650,224,296,-98,139
-163,5,-46,95,-9
-138,-281,-81,-176,307
103,158,246,-247,-196
-136,-104,-162,277,167
|
139,95,-81,158,-136

427,-662,-577
231,-326,-219
|
-577,-326

600,552
488,333
488,305
19,12
|
552,488

284,-294,342
-455,-224,438
-427,267,106
620,19,-371
523,-390,-401
|
342,-224,-427

-508,-645,345
-248,-115,-238
-141,-216,-425
79,-229,742
87,776,175
|
345,-115,-141

28,-147
-773,-109
-670,-553
|
-147,-773

-500,-286,-142,-723,187
425,400,-780,434,-273
-325,-516,-694,562,-363
-231,392,-701,-489,-651
729,319,-751,148,-103
|
187,434,-694,392,729

344,-133,-155,347,365
-160,-663,363,-176,-212
|
365,-176

389,320,-482,48
660,136,-307,64
|
48,-307
---
-750,-155,-4,201
65,-370,97,-308
|
201,-4,-155,-750
-308,97,-370,65

-89,-510,23,259,-465,-149,-138,-147,-421,92,-380,391,-371,-440,71
-349,-72,-396,-521,-103,-397,435,691,485,272,490,-366,-150,441,-83
178,281,101,93,292,67,-280,-492,-120,-223,-137,12,282,-136,44
|
71,-440,-371,391,-380,92,-421,-147,-138,-149,-465,259,23,-510,-89
-83,441,-150,-366,490,272,485,691,435,-397,-103,-521,-396,-72,-349
44,-136,282,12,-137,-223,-120,-492,-280,67,292,93,101,281,178

31,180,185,174,135,-8,16,19,17
645,734,700,472,368,158,84,154,366
30,180,185,-13,-112,-174,-199,-161,-35
166,307,185,-13,-341,-548,-463,-219,-35
-147,-144,-59,-92,-112,-174,-199,-161,-184
252,562,547,281,-23,-174,-266,-204,-35
-62,-193,-243,-338,-370,-240,-199,-161,-12
|
17,19,16,-8,135,174,185,180,31
366,154,84,158,368,472,700,734,645
-35,-161,-199,-174,-112,-13,185,180,30
-35,-219,-463,-548,-341,-13,185,307,166
-184,-161,-199,-174,-112,-92,-59,-144,-147
-35,-204,-266,-174,-23,281,547,562,252
-12,-161,-199,-240,-370,-338,-243,-193,-62

-80,50,15,-216,230,111,-222,-60,417,382,455,-110,-226,207,358
-217,-353,-547,-758,-227,74,453,-189,-139,-423,-300,-109,275,29,-149
-349,-390,-139,-129,210,357,-7,-44,290,141,114,642,-270,515,-105
|
358,207,-226,-110,455,382,417,-60,-222,111,230,-216,15,50,-80
-149,29,275,-109,-300,-423,-139,-189,453,74,-227,-758,-547,-353,-217
-105,515,-270,642,114,141,290,-44,-7,357,210,-129,-139,-390,-349

673,444,-541,-32,802,-531
508,303,-417,-36,575,-362
-405,-290,316,22,-524,367
|
-531,802,-32,-541,444,673
-362,575,-36,-417,303,508
367,-524,22,316,-290,-405

-466,-159,326,-513,-161,515,82,222,-371,-133,-473,183
-469,1,-29,-395,65,-452,-266,-216,-16,-131,-177,-15
110,258,-30,483,62,-444,310,-151,170,191,217,32
553,-13,-534,565,85,586,-341,-42,165,-86,92,-340
-383,269,44,-521,261,-494,-201,0,131,33,-71,-110
482,-118,-332,595,53,542,-116,202,223,114,251,-469
|
183,-473,-133,-371,222,82,515,-161,-513,326,-159,-466
-15,-177,-131,-16,-216,-266,-452,65,-395,-29,1,-469
32,217,191,170,-151,310,-444,62,483,-30,258,110
-340,92,-86,165,-42,-341,586,85,565,-534,-13,553
-110,-71,33,131,0,-201,-494,261,-521,44,269,-383
-469,251,114,223,202,-116,542,53,595,-332,-118,482

-820,-561,662,576
-47,-162,276,426
-734,-504,740,726
640,464,-650,-701
-133,65,-187,-325
812,521,-727,-625
812,464,-573,-475
297,293,-496,-550
-476,-390,585,651
-734,-390,508,351
-476,-219,122,50
|
576,662,-561,-820
426,276,-162,-47
726,740,-504,-734
-701,-650,464,640
-325,-187,65,-133
-625,-727,521,812
-475,-573,464,812
-550,-496,293,297
651,585,-390,-476
351,508,-390,-734
50,122,-219,-476

-189,-303,-319,778
12,-75,-41,-113
-117,-176,-163,673
|
778,-319,-303,-189
-113,-41,-75,12
673,-163,-176,-117
---
-336,37,-439,50,-430,351,370,42
-327,41,-437,47,-426,354,364,49
-186,-149,-174,23,234,77,425,-44
-192,-213,-211,-76,248,339,632,68
-316,-203,-270,88,306,7,569,-121
-15,-19,-23,-18,14,51,65,14
-55,-14,-51,26,19,-21,63,-24
-111,-131,-116,-35,158,163,294,22
-343,0,-336,164,-123,-51,266,-141
-33,-22,-32,15,21,-1,47,-18
-244,12,-343,-10,-340,384,359,85
-107,-80,-88,8,119,37,218,-26
|
-15,-19,-23,-18,14,51,65,14
-33,-22,-32,15,21,-1,47,-18
-55,-14,-51,26,19,-21,63,-24
-107,-80,-88,8,119,37,218,-26
-111,-131,-116,-35,158,163,294,22
-186,-149,-174,23,234,77,425,-44
-192,-213,-211,-76,248,339,632,68
-316,-203,-270,88,306,7,569,-121
-343,0,-336,164,-123,-51,266,-141
-244,12,-343,-10,-340,384,359,85
-327,41,-437,47,-426,354,364,49
-336,37,-439,50,-430,351,370,42

212,-417,10,-153
-791,-66,-307,-91
645,-618,6,-174
491,-592,-136,-77
363,-38,-106,-152
-755,-342,-383,183
349,-454,4,-123
184,-449,-13,-372
-227,431,-281,-229
-757,-146,-284,5
|
212,-417,10,-153
645,-618,6,-174
349,-454,4,-123
184,-449,-13,-372
363,-38,-106,-152
491,-592,-136,-77
-227,431,-281,-229
-757,-146,-284,5
-791,-66,-307,-91
-755,-342,-383,183

290,269,490,-535
647,-487,-237,190
186,243,542,-222
|
186,243,542,-222
290,269,490,-535
647,-487,-237,190

-616,321,40,-19,84,-298,34,627,-355,-183,514,11
-139,-140,133,-42,-63,16,84,-115,22,-228,206,156
|
-139,-140,133,-42,-63,16,84,-115,22,-228,206,156
-616,321,40,-19,84,-298,34,627,-355,-183,514,11

61,-421,-307,-320,266,246
16,-47,-211,-542,230,307
-146,58,155,238,188,-609
-324,148,134,314,201,-461
502,-274,-327,190,32,-199
472,-330,-357,162,52,-116
6,-94,-234,-525,241,309
|
-146,58,155,238,188,-609
-324,148,134,314,201,-461
16,-47,-211,-542,230,307
6,-94,-234,-525,241,309
61,-421,-307,-320,266,246
502,-274,-327,190,32,-199
472,-330,-357,162,52,-116

64,18,-592,-243,-134,415,44,0,-329,8,-157,-70
-130,0,567,130,-209,-199,0,-137,198,0,178,-46
-228,-434,13,0,0,-72,0,-89,778,-52,177,26
-46,0,0,-26,0,109,217,-57,211,181,281,193
|
-130,0,567,130,-209,-199,0,-137,198,0,178,-46
-228,-434,13,0,0,-72,0,-89,778,-52,177,26
-46,0,0,-26,0,109,217,-57,211,181,281,193
64,18,-592,-243,-134,415,44,0,-329,8,-157,-70

-75,-608,172,505,-377,398,331,-21,-313,714,286,229
494,-770,380,18,-11,233,-587,-609,500,678,58,641
80,382,488,-805,-128,506,42,-331,747,159,-325,396
445,-705,611,242,-350,-460,-487,-508,605,-362,-264,-698
763,-118,-547,479,183,-670,-11,48,615,-791,96,85
|
445,-705,611,242,-350,-460,-487,-508,605,-362,-264,-698
80,382,488,-805,-128,506,42,-331,747,159,-325,396
494,-770,380,18,-11,233,-587,-609,500,678,58,641
-75,-608,172,505,-377,398,331,-21,-313,714,286,229
763,-118,-547,479,183,-670,-11,48,615,-791,96,85

-40,118,-135,-194,-369,-219,-37,156,-78,-95
228,-7,25,-283,-326,-60,330,188,-105,301
14,-203,19,-266,-23,105,17,-12,46,158
248,-100,293,-171,44,296,418,-74,205,525
188,102,73,50,-106,25,237,128,210,224
14,-288,-784,200,-161,-519,-518,687,-33,-503
-200,66,-224,-242,-425,-326,-7,-213,-164,-350
-46,48,67,-25,14,105,-108,51,280,70
|
248,-100,293,-171,44,296,418,-74,205,525
188,102,73,50,-106,25,237,128,210,224
-46,48,67,-25,14,105,-108,51,280,70
228,-7,25,-283,-326,-60,330,188,-105,301
14,-203,19,-266,-23,105,17,-12,46,158
-40,118,-135,-194,-369,-219,-37,156,-78,-95
-200,66,-224,-242,-425,-326,-7,-213,-164,-350
14,-288,-784,200,-161,-519,-518,687,-33,-503
